Here are some points, each followed by its number:
[-2.5 -1.3 -0.5 -2.2  0.1 -0.2  2.1 -2.4] 0
[ 0.9  0.8  0.6  1.1  0.4  0.7 -0.4  1.2] 1
[-1.5  2.3  0.9  1.  -1.8 -2.9 -0.2 -1.4] 2
[ 0.6 -0.9 -0.3  0.   0.6  0.1 -0.7  1. ] 3
[-0.5 -0.5  0.  -0.1  0.6 -0.1  1.1  0. ] 4
[ 0.7  0.1  0.3 -1.  -0.3  0.5 -0.4 -0.2] 5
[ 1.3 -1.3 -1.9 -1.4  1.6  0.5  0.7  2.6] 6
[ 1.3  0.4 -0.5 -0.9 -0.8  0.2 -1.2  1.3] 7
[ 0.5 -0.1 -0.3  1.2  0.4 -0.2 -0.7  0.4] 8
[-0.2  1.1  0.  -0.7  0.6 -0.3 -0.1 -0.1] 9
[0.7 1.2 0.4 0.5 0.  0.3 1.  1. ] 10
[-0.3  0.1  0.8 -0.3 -0.8  1.2 -0.1 -0.7] 11
Which two points above are nearest to each new point by angle? Their numbers follow each, nearest first.
[ 0.7  1.   0.6  2.3 -0.8  1.9 -1.1  0.4] 1 8
[ 0.1  0.8  0.1  0.7 -0.1 -0.6 -0.4  0.1] 2 8
[-0.6  0.  -0.4  0.2  0.5 -0.2 -0.7 -0.1] 8 9
[ 0.5  1.5  1.3  0.5  0.4  0.4 -0.5 -0.4] 1 10
[-0.4  1.  -0.2 -0.2 -0.8 -1.7  0.2 -0.5] 2 9
[-0.2  0.5  3.4  0.6  0.5 -1.3  1.6 -2. ] 2 4
[ 0.7 -0.8 -0.9  0.3 -0.8  1.3  1.2  1.7] 6 10
[ 0.2 -0.4  0.8  0.4 -0.6 -0.4  0.9  0.5] 10 4
[-0.2  1.5  0.5  0.5 -0.2 -1.4  0.2 -0.1] 2 9
[-0.4 -0.3 -0.7 -0.7 -0.7  0.3 -0.4  0.4] 7 6
[-0.8  0.7  0.7  0.1 -0.5 -0.1  0.3 -0.6] 2 11
[-0.1  0.7  0.4  0.7  0.4  0.3  0.5  0.4] 10 1
[ 0.9  0.3  0.6  2.9 -0.2 -0.2 -1.9  0.4] 8 1
[-0.9  1.2  0.5 -0.6 -0.9 -0.5  0.9 -1.1] 2 0
[ 0.3 -0.8 -0.9 -0.9  0.2 -0.2  1.   0.5] 6 4
[-0.8  1.3  2.   0.7  0.  -1.1  0.7 -0.7] 2 9
[-0.2 -1.3 -0.7 -0.4 -0.8 -0.7 -0.5 -1.5] 0 2
